Each path below is one point turned by a fixed rotation once a step. After each direction that follows a path, write how fast that rotation turns it, in degrees each step (0 if it stays still).
Each turn is a multiple of 5 degrees from 10 to 175, or 0.
Each row of a path follows its step; steps can be skipped.
Path 1:
step 0: [ 11   6   5  -4  -5  15   6   3   2   3 -10  -3  15   6  -6   8  -1  -8
  13  -4   8 -13  -3  -5  -5   8]
step 1: [  6  -5   9  -3  -6  -2   2  -2  10   8 -13  12   0  11   2  -9  13   0
   2   5  14 -11  -5   0   9  -4]
step 2: [ -1   8   4  -5  -9  -3   9   2  -3  17  -6  12   5  10   1  11  -8 -10
   4   2  -2 -13  10  -1   3   9]
step 3: [  0  -1   2  -5   0  -5   8  -1  22   6  -7   0   3  -7  -2  -2  -7   0
   0  17   8 -14   0  -5  13  -4]
step 4: [  3   8   0 -11   4   2   1 -19   5   8   3   8   2   4   3  13  -4  -7
   6   9  11   2  11   8   6   8]
step 5: [-13  -3   6  -6  -9   7  19 -14   5  -6  -2   2   6 -11  -4   4  -1   3
   2   5  11  -9  -5  -5   7   4]
step 6: [ -4  -3  -7 -11  10  10  -1  -3   1   1   3   8  10  18   2   8   0   6
   6   5  18  -6  -4  -4   5   9]
step 7: [ -6   4  11  -7  -1 -11  17  -2   1   1   4   6   0   5  -7   9   9  -2
  -8  -8  16  -6  -6 -11   5   0]
step 8: [  8   6   5 -13   7   7   8   6  14   7  -3   1   7   7   7   6  -5  11
  -2  -5   3 -11   0  -8  -5  16]
step 9: [ 11  -3   3  -8   3  -6  10 -10  16   5   1   7   8   1   7   1  10 -14
  -4 -11   6  -7  -6  -1   9  -3]
step 10: [  2   6  -2  -3  -7   2  15  -7   5   4   2   8  12   5   5  -7   6   4
  -2  -1  -3 -13  18   3  -2  17]
Directions:
[-6 -2 -2  1  2 -3 -2 -7 -3 -2 -2  0 -2 -3  1  5 -6  1  1 10  0  2  0 -1
  4  3]	40
[ 2 -4 -4  0  4  5 -3  5  6 -2 -2 -4  5 -1  0 -2 -6  2  3  3 -1 -4 -6 -3
  1 -1]	135
[ 2  7  3  1  5 -4  1  4  4  0  3 -7 -3  0 -6  2 -4 -1 -2  3  5  1  3 -1
 -2  0]	85
Path 2:
step 0: [-11  21   8   5  -5  -6   3  18  16  -1  -3  12  -6   1  -6  -2   3   5
   7  -1   5 -20 -10 -14  13   5]
step 1: [-12   4 -15   1   5  -9   1   2   4   8 -11  21   5   9   7  -4 -11  16
   1  -5   9   3 -10  -7  25   1]
step 2: [ -9 -17   0  12  -5   9  15   0   3   5   7   7  24  -1  -7  -6 -10  15
 -10   2   3  -2  -7 -13  15  -6]
step 3: [ -1  -6  11  18  -3  -9  16   5  -3  -5  -6   5   4 -21   4   1   5  11
   2  -2   8  -4  -6  -8   3 -28]
step 4: [ 11  -5  -7  -1   6 -16  10  15   2  15  -2  -1  -3 -15   3  -7 -11   8
   8   3 -13   9  -6   9  10 -22]
step 5: [ 14 -13  -6  -1   5   6   2  18   2  -4  -4   2   1 -11 -32   5 -13   9
   9   1 -13   3  -5  -2  -2  -3]
step 6: [  8  -4  -2   8  14  -5  -8  12 -12 -14 -24 -10  -5  -3 -15  10  -6   0
 -15   3   7  -1 -16   0   0  -7]
step 7: [ -5  -4   5   3   0  -1 -14  16  14   4 -14 -10  -1  10  -1  -8 -15  -4
 -16  16  -5 -12 -10  13  -4 -12]
step 8: [-19   7  15  -1  -3   9   0  16  20 -15 -10   0 -12   1 -10  -2 -11  10
   7  -3   0 -10  -1  14   6   4]
step 9: [ -8  15  -2  -4  -3  -9   4  17   0   1  -8   6  -4  -3  -2  -5  -9  10
 -18 -11  17  -6  -3   7  20  17]
step 10: [ -5  -1  -3   2 -25   4  -6   5   9  13   2  19  11   6  -7  -7  -5   9
 -14  -5  13  -1 -19  -2   9  -5]
Directions:
[ 2  0  3 -5 -5  0  1  5 -3  2  8  1 -6 -8  3  2 -1  3 -1 -5  1  0 -2  3
 -1  1]	70
[ 3  2 -2  2  2 -7 -3  3 -7 -1 -6  3 -2  2  7 -1 -1 -1 -4 -4  0  0  6  0
  2 -2]	130
[-2 -1 -3  0  7  4 -8  4 -2 -1  2 -3 -6  2  1  1 -1 -2  2  3 -2 -8 -2 -3
 -1  1]	45
[ 8 -9  3 -1  3 -3  2 -2 -1  1 -5 -3  1 -2  2  0  2  6  4  1 -4 -3 -2  1
 -2  2]	35
[ 1  4 -1 -3  2 -4 -1  5  0 -9  3 -1  4  3  1  2  1  4 -2  5 -4  4 -3  2
 -6  0]	40
Path 3:
step 0: [-12  11   0   0   6  -8 -15 -11  16 -13  12  -5 -11   1   8 -11  -4   5
 -11  -1  -9  -6  -6  -3  -1   8]
step 1: [ 19 -10   5   4  10  -6  -6  -5   9  -3  -4   8   4   5  -3 -15  -3   8
  -3  -9 -14 -20  -5  -2  -6  -4]
step 2: [ -3 -11   1   7  -1  15  -1  -3  13   9   5  -8  -6  23   3  -2   1   3
  -4  -4   2  -8  -4   3 -20  11]
step 3: [  4   2   4  10  11   4  -8 -11  10  -4   0 -16 -13   0   4   0 -14   0
  -9  13   9  -7 -11 -10  -4 -14]
step 4: [  5   2  -3   7   1   3   0   7  11   5   7  13  13  19   7  -2 -15  10
 -10   3  -6  -6  -5  -5   2 -18]
step 5: [ -4  -6 -10  12 -12   5   3 -14  17 -13  10  -4   1   7  -1  -5 -16   5
  -9   0  -2   1   8  -1  -2  12]
step 6: [  5  -7  -1   2  -8  -8  -2 -13  10 -11  -1  -3   5  -5   7  -4   6  -9
 -10   9  -8 -20  -3 -11 -13 -14]
step 7: [  3   4 -10  -3  -2   2   3   2  -5   4   6   8  -8  19  10 -10 -12  -8
 -10 -12  -9  -7  -7  -7 -20  -1]
step 8: [  8   7  -5  18   1   3 -16  -6  14  -4   8 -16  -9   6  -1 -16   0  -5
   1 -10  -2   7   3 -10  -4  -4]
step 9: [  5   5   6   2  13   1  -7  -8  25   4   5  11   7   6  11  -2   4  -8
  -6   2  -9 -12 -13  -9   5   2]
step 10: [ -7 -10  -6  10  11   1  10 -14  10  -1   1   6  -6   8   2  -6 -14  10
  -3 -21   2 -11  -6   0  -7   1]
Directions:
[-6 -1  3 -2  3 -1 -3 -3  3 -3  0  2 -4 -6  6  4  2 -4  0  9 -1  0 -4 -1
 -1 -1]	120
[  4   1  -1   0   3  -2   1  -4  -2  -3  -4   1  -4  -2  -2   1 -11  -4
  -1   0   1   2   0   0   0   8]	155
[ 4  2 -1  2  1 -3 -3  0 -2 -5  2 -6  1 -4  7  0  4  5 -3  0  8 -2  3 -3
  1  3]	135
[ 2 -1  0  3 -5  5  0  1 -7  7 -5 -5 -7 -1  6  1  0 -2  1  1 -1 -3 -1  0
 -4 -2]	80
Path 4:
step 0: [ -7   0  13  -5   8  -4  -1  -7   7  -1   4   3   2   1 -16   6  12   8
  -2   7  23  -3   0   2  -5   7]
step 1: [ -9  -7   9  13  -5  -9  -6  -4  -4   3  -7  10  11 -16  -6  -9 -14  -3
   4  -2   2   5   4   7  -6   4]
step 2: [ -9   9  -6  -9 -15   1 -18  -3  16   3   4  -1   8  -7   6   0   2  -4
   5 -10  -6   5   4  -3   9  -3]
step 3: [ -5   8   0  -7 -12   8  -5   6 -13   0  -6  -2 -11   5  -9   6  10  -7
   6   9  -3  -2  -1  16  13  -5]
step 4: [  4   4  -2  -7   2   9   9  16  -9   9  -4  -4  12   4  -3 -14 -10  -9
  -6   2  -5  -8 -13   0  -4   2]
step 5: [  1   8   7  -5   3   4  15  -6  12  -2   5  -2  -1   3  15 -15  13  -2
  -4   9   4  10  -9  -6   0   4]
step 6: [  3  -6  16  11  -2  11   5 -13  -1   5   3  -9  -2   2   6   4  -2   4
  11  12   6  -7  10   6 -12  -2]
step 7: [  0 -19   8   3  -1   0  -4   5   6   0  -6   3   8   3   0 -11   6   7
   5 -21  -7 -11  10  -5  -4  -5]
step 8: [-12  -7  -6  -1  -4   1   7   1   5 -14   5   6   4 -17  -3  15  18   0
   1  -1  -6  -4  -5  -2   5  -9]
step 9: [-12   4  -3   1   9  18  -4   4  -7  12  -9   9   2  -6 -11  15  -2  -1
  -4  -2  15   0   0  -2   2   4]
step 10: [ -6  -4   1  -6   1   5  -4   0   1  -3  -4  11  -2  -3  -7 -19 -13 -13
 -12   5  -5  16   7  -8   2   2]
Directions:
[-4  3  0  6  3  6 -2 -7  3 -1 -2  2  2  0  4 -1 -5  0  0  0  3  8 -4  1
 -2  3]	85
[-1  6 -1  0 -5 -1  4  1  5  1  5  2 -2 -4  9  6  4  0 -2 -1  1  2  0 -2
  1  0]	120
[-2 -3 -2 -5  4 -1 -3  2  7  2  7  1  0  1  0 -4  2  2  0  0 -7  6 -3 -2
 -1 -5]	130
[ 2 -8 -2 -3  4  3 -3 -2  0 -3  0  8 -1 -4  1  5  0  1 -7  0  2 -1  4 -2
 -1  1]	35
[ 6  1  3 -3  2  1 -2 -2 -1  0 -1 -1 -1 -6  2 -2 -1 -2  9  0  1  5  7 -4
  0  0]	80
[-1  2  3 -1  2 -2 -1  1  0  0 -5  5 -5  5  1 -5  8  3 -1 -6  3  4  1  0
  6  3]	155
Path 5:
step 0: [ 13   9  -8   4  -6 -18  -5 -10   6   7  -1  10   0  12  11 -11  -1  10
  -4  -1  -7  -3   5  -7 -17  -4]
step 1: [  1  12 -13  -6  15   1   4   8 -11   3 -11  11  -7  13 -10 -12   1  -8
  -8   6   0 -10   8  -3   8  -9]
step 2: [  2   1  -1  -8  14  -9   6  -6   5  -7 -13  -4   2  11  16  -7  -6   4
   0 -27  -4  -7  -1  -1   4   2]
step 3: [  9   9  10   4  19  -1  -2 -15   3  -9  -3  -2 -13   9   2   8   5 -15
  -9   9   3  -7  12   3   2   4]
step 4: [  4  11  -5   6   9  -4  -3   6  -7   0   4  -5  -6   1  22  -7  11   5
   2  -7  18 -10  -5  -3 -16   6]
step 5: [  0  -4  12   5   9  -9  15  12  -7  -1  -3  -2 -23  -1   3   0   7  -9
  -2   6   2  -4  -7  -6  13 -11]
step 6: [  2   0   0  -5   5  12  15  -6  -3   4  -1 -10 -10   2  25   4 -11   3
   3   0  -6  10 -14  -3  -8   9]
step 7: [ 11  -3   2  -9   1  -9  -6  -7   7  17  -4   5 -17  -5   2  12   9  -8
 -12  11  10  12  -5  -8  -2  -1]
step 8: [  6  -3 -16  10  -2   2   4  13  -3  13 -15   7  -5   4   5  -6   8   2
   2   2  -5   2 -16   6  -9  17]
step 9: [-10 -10  14 -14  -2  -4   2   2   1   0 -18  17 -19   4  -3  -3   2   7
  -8  -1  -7   6  -1   7  -1  -7]
step 10: [ 11   0  -8  -4 -14  11   5  -8  -6   7  -7   0  -7   6   7  10  -5  -2
 -14  -9 -12 -11   7  13 -10  10]
Directions:
[-3  1 -1 -5  0 -6 -4 -3 -4 -3  0 -4  3  5  1  2  0  2  1  5  0 -9 -4  3
  3  0]	35
[-2 -2  5  3 -1  3  1 -9  4 -7  0  1 -2  4  3 -1 -5  4 -4  5 -2  3  0  1
 -3  0]	110
[-3  2  4  1 -3  2 -6 -2 -1  0 -2 -5  3 -9 -3 -6 -1  0 -2  1 -4 -2 -1 -6
  2  4]	0
[ 1  4 -7  0 -3  5  3 -4  1 -3  3 -1  2 -1  3 -4  4 -1  1 -6 -3 -1 -8  3
 -3  1]	170
[ 2  4 -4  4  3  3 -2 -4  0 -1 -5  0  1 -1  1 -1  1  6  1 -3  0 -3  8  4
  5 -7]	35
